Here is a table of points, one per row:
-3|-1|4|21|-5|47|21|38|-10|-4|48|37|60|63|5|4|44|29|27|-3|1|16|23|16|12|-8|-28|42|-20|45|67|74|39|12|32|32|6|45|15|30|1|59|33|32|8|23|38|41|37|4|13
30|46|55|11|75|41|3|63|62|0|44|41|42|30|-9|17|-5|25|50|18|42|57|22|32|30|0|22|52|36|82|12|41|25|45|7|23|-3|-12|63|18|-1|35|11|5|36|49|9|4|-2|49|19
60|-4|-12|35|9|5|25|-4|20|54|38|32|-10|47|-17|14|60|20|2|43|52|60|34|10|58|40|17|23|-8|52|54|5|47|38|1|-4|-10|28|-15|32|49|30|41|7|16|49|13|22|-15|60|-2
21|11|38|37|31|6|43|-16|36|31|22|2|59|3|61|25|44|31|-5|3|-11|19|52|72|51|25|38|38|16|13|9|61|55|2|18|-44|58|-14|30|-5|8|21|27|19|42|45|-19|23|24|15|38
-18|-26|53|-11|37|38|18|11|22|2|32|-8|48|21|57|12|7|47|-10|18|7|53|-4|23|7|11|-6|-26|24|19|3|-6|5|22|5|15|-10|29|-2|34|51|-12|53|1|54|31|48|24|0|10|-12
28|32|14|28|13|-7|1|39|38|53|24|-7|30|34|-2|24|35|33|38|17|1|4|21|21|34|10|4|56|31|-21|8|-6|6|-6|44|18|31|53|30|80|40|47|3|-31|63|47|-25|28|54|-3|-4
4|41|7|30|27|52|-12|38|-33|11|-12|22|39|34|-7|-4|2|-3|42|52|-18|51|26|47|22|26|7|-19|79|21|14|47|45|-8|24|47|32|15|23|13|57|14|11|19|-10|36|20|18|12|45|25
-1|20|2|44|-14|26|43|42|29|16|58|19|-4|26|37|16|1|25|19|38|28|-13|-3|67|53|41|6|33|31|69|-8|-4|18|-10|62|35|19|3|-6|-20|25|42|18|54|44|29|32|-18|47|58|-8
8|-11|54|2|-13|35|27|61|11|50|3|23|4|26|-23|43|2|-16|0|23|51|9|38|69|23|33|-8|19|31|17|25|33|37|58|35|13|12|20|26|0|13|-15|20|-18|25|-3|-8|21|60|24|44
67|56|-7|16|11|1|61|19|26|31|44|-3|52|54|16|17|-3|40|17|17|-14|29|44|50|26|55|-2|35|32|41|26|0|-30|58|3|18|55|14|39|23|19|28|42|-9|-24|-9|50|-4|10|19|39
45|6|64|56|30|22|34|6|-17|18|13|8|45|0|6|5|1|17|6|-2|47|48|53|37|-43|57|34|48|36|54|-5|14|4|10|26|-4|31|70|17|32|25|35|16|58|11|31|31|27|35|35|-4
1|16|49|37|14|-20|42|34|6|32|24|-11|0|9|48|-14|42|44|33|32|-3|30|31|4|2|0|9|29|6|8|2|11|29|50|-23|58|-17|25|36|5|31|40|-34|20|4|5|8|17|37|56|41
-22|42|19|33|-16|31|36|42|23|35|8|13|43|33|-4|17|-8|45|-16|-10|22|29|38|-12|11|18|76|43|7|5|51|-2|23|12|14|41|38|-19|6|21|42|22|59|36|32|30|9|52|32|82|65
1|42|-26|-8|55|57|12|62|6|48|5|6|21|-5|32|31|58|22|17|39|19|34|13|28|12|37|44|38|49|0|54|51|-28|-12|3|-20|-35|47|36|5|-7|13|28|47|23|-13|14|15|40|50|7
11|13|12|29|46|14|9|4|38|13|35|18|7|26|-5|52|54|-13|16|-7|-11|46|43|39|-18|75|18|40|6|-7|6|-10|27|12|40|48|-12|-14|18|15|43|44|41|27|44|31|57|5|-6|-24|60
2|29|20|51|19|2|-56|5|32|-8|17|25|-5|21|58|15|-22|37|17|-1|35|11|38|23|15|8|21|50|44|0|35|30|36|41|7|-8|12|36|-11|29|18|16|48|-11|3|-2|61|-5|18|24|10
21|0|36|57|19|35|-7|14|15|-4|23|-1|71|64|62|62|25|21|53|29|49|-4|29|14|9|59|38|4|-14|29|39|-21|37|19|-8|12|8|2|34|1|44|0|8|15|-18|19|-6|9|44|29|14
38|52|-17|-7|63|34|18|-40|3|32|6|24|30|17|32|41|-7|16|-10|19|23|39|-29|38|23|0|32|26|17|25|19|-3|62|48|44|10|-12|37|59|28|20|64|-10|13|16|-1|28|22|67|32|33
29|13|16|26|30|4|55|42|20|38|30|46|29|46|25|-7|-25|-6|21|34|8|30|52|14|24|22|63|32|8|25|11|21|27|-14|40|31|-12|27|9|-26|2|-4|15|-6|6|31|24|79|29|-41|6
-3|57|5|11|29|9|40|17|23|-1|0|-11|-13|16|39|-20|15|4|63|-6|51|51|8|-19|5|26|-24|9|16|52|44|6|9|3|52|-4|33|8|-9|31|25|7|41|28|16|16|-39|16|-2|-18|46
35|39|3|-6|58|9|27|48|-3|-4|-2|23|12|38|12|41|41|47|-8|29|69|35|67|69|28|0|22|20|13|25|9|-17|50|9|-3|77|49|34|12|32|2|11|35|44|11|23|16|-1|34|5|6
47|12|34|25|22|38|41|35|85|3|-12|-1|46|26|46|54|48|-10|8|10|-26|30|8|6|8|-9|44|53|59|34|52|13|23|45|28|48|38|52|-13|-6|31|30|22|21|25|-3|13|22|21|28|-7
23|-14|48|7|66|22|35|-12|46|62|38|60|3|59|35|3|21|26|37|-32|37|2|32|8|36|45|23|9|41|40|19|37|52|-31|31|63|41|19|34|38|24|18|53|17|6|-10|12|2|27|45|22
52|72|21|26|18|48|30|13|4|22|61|56|7|-5|26|37|77|50|40|17|2|-12|33|40|6|-1|30|-18|43|53|18|20|12|38|36|26|-8|23|-8|27|33|27|68|-7|11|43|21|55|61|12|26
3|32|52|9|33|-18|42|17|43|-12|23|26|11|10|21|42|51|5|-3|64|22|6|-4|0|6|25|6|31|51|31|45|12|31|-17|44|10|22|9|19|64|-23|0|-3|12|-26|56|56|22|45|46|28
22|30|10|2|-7|41|22|8|6|53|22|19|29|42|27|38|22|43|78|26|31|39|30|58|-1|7|31|30|42|2|64|-3|31|47|41|12|22|-5|-11|51|-11|16|-31|60|42|16|41|63|-10|23|3
19|36|50|23|18|26|2|37|79|66|-3|3|17|35|22|-10|40|12|0|30|53|7|32|29|32|-8|27|-26|10|5|32|30|-21|17|43|4|45|9|40|-16|48|53|10|53|-10|35|38|19|37|0|6
-3|54|56|39|28|14|13|6|2|50|24|23|45|48|71|59|32|-15|8|13|62|41|1|13|55|47|15|50|18|9|-22|63|-16|40|20|66|26|3|37|25|27|27|33|29|3|37|16|57|5|26|-6
27|11|0|24|19|40|-6|57|19|2|41|52|8|-13|13|10|45|44|-19|19|13|15|22|15|26|23|38|-1|8|52|-7|23|10|26|67|18|35|-10|36|47|26|21|-18|12|-12|-45|-2|54|-15|14|-8
11|5|57|-8|60|17|11|8|-8|9|52|11|28|3|17|-9|44|13|38|34|2|7|24|30|80|20|66|62|13|10|43|1|-11|53|52|17|30|53|12|38|36|5|24|34|20|27|26|1|36|12|51
37|25|8|9|-10|27|-19|15|37|64|18|17|-1|8|39|26|18|42|33|38|6|57|-12|39|16|5|35|60|21|81|41|17|34|0|6|33|45|49|42|28|35|-23|23|47|19|16|40|46|41|-6|69
48|22|42|3|-13|-16|-1|-3|8|6|32|-4|11|14|-16|42|31|28|52|23|21|9|5|3|52|0|16|-2|70|15|9|1|18|-7|0|-6|18|21|54|0|-2|56|48|56|42|-13|14|62|5|17|23
-15|25|-1|50|-18|24|49|-10|31|-8|8|54|29|34|-8|-16|51|2|10|-3|53|24|37|-4|48|27|25|24|49|32|11|21|15|53|-17|10|29|-7|55|36|40|-7|3|30|69|25|56|7|55|-16|-2
-10|12|-6|27|66|-7|11|23|32|59|44|30|34|-1|-15|73|-11|8|19|13|-10|-4|16|-8|44|21|-9|-7|30|32|16|45|20|57|8|41|42|21|-17|21|7|2|-6|71|4|37|7|40|52|15|17
-9|-14|-14|-5|1|-8|27|-16|26|27|3|21|44|-11|9|46|18|-8|73|32|45|-19|31|28|-11|0|56|16|-12|42|0|40|-14|4|43|30|35|26|47|15|26|33|43|-14|34|34|18|9|-9|33|13
12|30|29|28|24|55|26|18|5|53|23|9|14|69|5|31|20|41|-10|74|0|-23|16|-14|-21|27|40|40|30|31|23|40|42|52|33|26|21|28|45|20|7|11|29|59|33|32|3|-13|-18|-1|38
-16|2|26|50|58|39|23|24|7|23|-10|50|-21|49|7|29|51|56|54|19|8|46|-21|34|18|11|45|19|-7|11|0|13|0|27|6|-13|66|25|-3|3|-12|50|22|-19|34|8|33|44|17|20|43
46|-2|24|15|18|27|48|35|14|-6|82|57|-4|44|33|50|-11|-9|6|52|29|42|18|39|-8|-2|44|34|28|-18|54|46|-14|-11|-5|18|59|-2|27|28|68|47|31|28|18|21|-6|10|44|2|28
38|35|49|-8|-32|63|7|-20|40|-1|11|62|21|-5|37|3|9|1|3|18|18|5|42|3|36|7|-7|24|16|0|-6|-7|-3|8|-10|38|-6|40|-8|3|-24|25|-3|23|5|27|-3|-8|-6|43|30
4|56|34|80|13|52|54|15|67|32|43|-1|38|11|4|46|15|27|40|64|17|63|39|16|37|10|22|-22|-5|-1|14|45|47|19|32|37|18|50|12|57|14|12|22|35|26|-28|43|1|24|30|53
67|-27|1|25|32|65|27|25|44|6|-28|-15|7|1|6|25|1|82|41|23|35|20|27|-13|54|29|22|54|22|-14|-3|64|19|20|47|46|9|-20|25|17|41|33|27|21|1|41|29|31|36|3|13
68|66|30|-6|26|-3|-6|1|-2|11|36|-6|31|32|-6|22|39|34|1|-2|23|35|-4|12|0|35|29|-7|1|12|18|56|14|0|21|35|37|11|-9|-13|9|-37|-11|-13|71|10|55|3|7|34|18
14|40|25|-5|34|27|38|22|32|40|46|54|55|-11|33|-11|24|9|43|65|38|13|16|-11|6|35|-17|59|1|-13|-15|6|71|38|19|1|51|18|20|-1|49|-4|50|35|32|16|49|27|42|46|7
43|28|34|7|8|-46|20|46|15|0|-26|79|57|30|44|43|27|61|19|47|28|36|-3|23|38|34|38|9|32|13|27|42|15|39|36|11|-15|38|-6|37|32|56|17|38|34|2|23|-11|22|8|58
36|27|26|61|45|49|55|26|17|-6|18|38|7|4|30|35|6|30|0|5|44|-24|18|31|58|16|-23|35|19|18|57|17|3|1|39|25|30|59|50|6|64|0|2|16|32|31|31|56|-30|43|64
51|16|39|32|35|26|21|42|-9|30|-1|7|19|-26|51|-3|9|-16|13|32|8|-7|9|-5|37|59|29|-7|1|27|67|1|29|32|-10|34|40|-10|16|54|-12|62|35|2|64|21|44|10|31|-3|5
7|34|22|-13|5|21|31|40|18|19|46|46|-12|7|45|49|24|43|26|14|18|47|61|-23|41|59|13|-4|29|17|38|23|47|44|61|23|60|61|71|-8|16|43|17|14|37|60|26|7|31|41|-9
54|-6|-9|18|13|19|21|68|17|36|46|-14|23|39|58|30|37|-27|21|-22|30|9|25|15|28|-1|49|-13|37|12|-33|17|34|39|19|-11|16|41|20|59|15|30|10|31|30|42|61|11|8|44|74
55|30|16|45|15|-1|25|17|20|8|-19|57|-19|50|15|20|-4|18|48|8|-37|19|20|38|12|14|11|12|-27|9|5|24|23|23|12|4|-5|11|50|58|24|-25|56|50|29|34|6|35|9|40|-22
11|25|2|46|1|26|28|20|72|9|50|14|18|15|21|-22|14|46|16|19|40|6|-19|55|-1|64|49|1|46|-15|39|40|54|39|22|52|18|54|38|16|7|20|20|14|9|55|-1|33|-2|17|29
These points spread out most along one direction. Take the direction at right angles to it along which they spread out most. Go by this last direction. How many in every 100 of the points above lie lower along it than each point below? Answers are rounded to whole numbers. More than half of the points above lie lower than the first one.
28|32|14|28|13|-7|1|39|38|53|24|-7|30|34|-2|24|35|33|38|17|1|4|21|21|34|10|4|56|31|-21|8|-6|6|-6|44|18|31|53|30|80|40|47|3|-31|63|47|-25|28|54|-3|-4 --> 32
68|66|30|-6|26|-3|-6|1|-2|11|36|-6|31|32|-6|22|39|34|1|-2|23|35|-4|12|0|35|29|-7|1|12|18|56|14|0|21|35|37|11|-9|-13|9|-37|-11|-13|71|10|55|3|7|34|18 --> 6
4|56|34|80|13|52|54|15|67|32|43|-1|38|11|4|46|15|27|40|64|17|63|39|16|37|10|22|-22|-5|-1|14|45|47|19|32|37|18|50|12|57|14|12|22|35|26|-28|43|1|24|30|53 --> 84
30|46|55|11|75|41|3|63|62|0|44|41|42|30|-9|17|-5|25|50|18|42|57|22|32|30|0|22|52|36|82|12|41|25|45|7|23|-3|-12|63|18|-1|35|11|5|36|49|9|4|-2|49|19 --> 86
55|30|16|45|15|-1|25|17|20|8|-19|57|-19|50|15|20|-4|18|48|8|-37|19|20|38|12|14|11|12|-27|9|5|24|23|23|12|4|-5|11|50|58|24|-25|56|50|29|34|6|35|9|40|-22 --> 12
11|13|12|29|46|14|9|4|38|13|35|18|7|26|-5|52|54|-13|16|-7|-11|46|43|39|-18|75|18|40|6|-7|6|-10|27|12|40|48|-12|-14|18|15|43|44|41|27|44|31|57|5|-6|-24|60 --> 2
51|16|39|32|35|26|21|42|-9|30|-1|7|19|-26|51|-3|9|-16|13|32|8|-7|9|-5|37|59|29|-7|1|27|67|1|29|32|-10|34|40|-10|16|54|-12|62|35|2|64|21|44|10|31|-3|5 --> 4
67|-27|1|25|32|65|27|25|44|6|-28|-15|7|1|6|25|1|82|41|23|35|20|27|-13|54|29|22|54|22|-14|-3|64|19|20|47|46|9|-20|25|17|41|33|27|21|1|41|29|31|36|3|13 --> 62
-3|54|56|39|28|14|13|6|2|50|24|23|45|48|71|59|32|-15|8|13|62|41|1|13|55|47|15|50|18|9|-22|63|-16|40|20|66|26|3|37|25|27|27|33|29|3|37|16|57|5|26|-6 --> 48
47|12|34|25|22|38|41|35|85|3|-12|-1|46|26|46|54|48|-10|8|10|-26|30|8|6|8|-9|44|53|59|34|52|13|23|45|28|48|38|52|-13|-6|31|30|22|21|25|-3|13|22|21|28|-7 --> 64
2|29|20|51|19|2|-56|5|32|-8|17|25|-5|21|58|15|-22|37|17|-1|35|11|38|23|15|8|21|50|44|0|35|30|36|41|7|-8|12|36|-11|29|18|16|48|-11|3|-2|61|-5|18|24|10 --> 8
46|-2|24|15|18|27|48|35|14|-6|82|57|-4|44|33|50|-11|-9|6|52|29|42|18|39|-8|-2|44|34|28|-18|54|46|-14|-11|-5|18|59|-2|27|28|68|47|31|28|18|21|-6|10|44|2|28 --> 68
21|11|38|37|31|6|43|-16|36|31|22|2|59|3|61|25|44|31|-5|3|-11|19|52|72|51|25|38|38|16|13|9|61|55|2|18|-44|58|-14|30|-5|8|21|27|19|42|45|-19|23|24|15|38 --> 30
11|25|2|46|1|26|28|20|72|9|50|14|18|15|21|-22|14|46|16|19|40|6|-19|55|-1|64|49|1|46|-15|39|40|54|39|22|52|18|54|38|16|7|20|20|14|9|55|-1|33|-2|17|29 --> 72
45|6|64|56|30|22|34|6|-17|18|13|8|45|0|6|5|1|17|6|-2|47|48|53|37|-43|57|34|48|36|54|-5|14|4|10|26|-4|31|70|17|32|25|35|16|58|11|31|31|27|35|35|-4 --> 34
7|34|22|-13|5|21|31|40|18|19|46|46|-12|7|45|49|24|43|26|14|18|47|61|-23|41|59|13|-4|29|17|38|23|47|44|61|23|60|61|71|-8|16|43|17|14|37|60|26|7|31|41|-9 --> 74
